In the rows, 128 means zero.
One turn sends every row of this set to another row. A few are shown first. Where does it send the rows asked after them?
j955: [108 139 115 112 134 107 108 153 126 129 120 129 118 140 140 147 142 165
  98 134 152 144 124 132 162 138]
j490: [125 118 139 114 121 119 165 142 142 137 110 114 105 140  97 117 142 135
 118 131 136 130 156 123 145 118]
j248: [111 116 111 103 113 140 121 152 129 160 111 156 135 134 114 100 146 136
 138 122 102 124 124 138 149 137]
j797: [126 113  92 112 138 120 124 153 119 126 103 145 122 115 102 136 171 136
 133 104 123 140 113 124 155 169]
j210: [139 145  94 103 125 142 111 151 113 154 142 126 115 149 113 128 155 169
 111 135 116 132 160 150 116 146]
j601: [139 131  95 130 141 123 135 124 127 122 144 148 132 142 108 128 135 128
 133 137 125 140 153 159 117 142]
j818: [110 135 124  90 148 116 127 123 123 124 131 125 123 143 111 141 126 179
 123 109 149 134 120 138 138 143]
j461: [148 139  90 106  95 120 139 112 128 145 132 147  94 123 103 111 169 129
 128 127 135 118 113 135 135 132]
j376: [134 128 111 134 122 136 149 124 132 151 137 115  99 127 109 109 124 167
 148 126 109 143 138 140 114 129]
j386: [126 124  90 111 142  73 135 144 118 133  94 141  99 100 109 134 151 153
 132 127 112 126 130 139 146 138]
j579: [134 150  92 101 142 124 134 107 139 130 105 127 110 153  92 134 143 132
 132 141  97 123 136 124 135 155]
j904: [131 122 108  88 138 121 129 121 126 127  85 124 108 146 115 121 139 164
 125 116 117 163 143 127 125 170]
j843: [126 126 102 116 107 103  98 150 125 141 132 137 122 122 114  92 151 124
 127 130 145 126 128 131 135 125]
j908: [134 138  62 115 141 106 119 145 143 132 122 134  88 125 112 130 164 161
 148 138 132 138 120 130 149 160]
j98: [128 112  91  90 122 111 124 134 136 159 108 140 101 144 145 113 154 163
 130 106 110 161 136 142 140 112]
j711: [129 140 116 111 125 113 132 155 126 131 109 148 107 136 123 100 115 127
 134 139 153 133 125 105 128 131]
j737: [139 126  95  93 123  86 152 157 122 159 106 121 106 137 105 127 149 124
 113 126 150 136 132 122 133 117]
j973: [128 138  72 125 124 119 139 142 105 156 151 133 101 130 106 134 156 155
 141 126 122 151 140 134 101 147]
j569: [120 117 116 120 151  90 148 127 134 154 126 149 112 146 136 118 153 163
 110 137 106 111 151 143 142 147]
j582: [101 124 100 129 112 115 113 150 162 139 120 112 111 160 132 133 143 171
 137 127 128 134 131 121 143 148]
j910: [121 126 111 139 103 109 158 148 117 135 114 142  88 130 120 110 160 154
 127 131 149 147 120 105 152 124]
j28: [131 127  88 106 114 107 133 145 123 161 114 126 112 141 131 128 120 132
 105 134 108 155 153 110 128 115]
j20: [132 120 121 131 119  97 117 124 132 149 115 131 127 165 100 145 168 147
 129 134  97 135 119 114 153 126]
j349: [135 127 106 132 124 122 151 105 111 138 119 147 109 126 137 158 163 157
 109 119 124 154 113 132 132 157]
j333: [137 132  95 106 130 125 138 155  97 138 118 143 135 151  93 154 148 180
 112 120 134 133 110 119 154 142]
j105: [123 146 110 123 124 131 125 164 120 140 125 155  86 151 132 125 179 160
 123 118 110 106 140 126 128 140]
j178: [145 132  94 103 123 134 150 139 156 152 126 139  88 118 122 134 116 146
 125 155 120 145 151 135 144 136]
j166: [122 131  88 127 146 112 122 113 113 143 159 155 127 126 137 130 145 145
 112 121 112 128 125 138 139 141]
j780: [134 129 119 119 145 170 156 139 126 136 114 137 125 147 115 130 141 183
 125 134 131 126 132 123 151 131]
j699: [148 115 128 116 129 151 128 145 138 140 130 125 116 125 102 138 156 165
 125 127 139 125 146 140 120 171]
j331: [133 122 117 100 129 116 120 134 112 152 126 121 132 157 103 133 150 161
  99 116 127 112 128  87 139 138]
j428: [143 130  88 152 109 128 151 138 124 138 130 135 116 130 108 128 161 142
 132 125 117 141 121 169 141 118]
j905: [129 134 105 109  90 112 126 141 122 120  87 135 107 124 117 145 156 174
 118 133 153 138 126 140 142 118]
j73: [113 132 116 109 140 126 152 118 114 152 123 123 109 128 115 135 179 178
 125 118 145 131 109 147 153 125]
j387: [130 104 122 108 119 116 143 124 135 140 111 132 126 109  99 139 121 163
 129 123 123 110 134  96 138 124]
j879: [135 139  94 106 122 122 128 144 124 109  83 135 104 139 108 110 133 158
 130 118 112 105 148 118 116 144]

j333 turns into j601
j910 turns into j780
j20 turns into j569
Where do these go?
j908 turns into j879
j843 turns into j331
j699 turns into j461

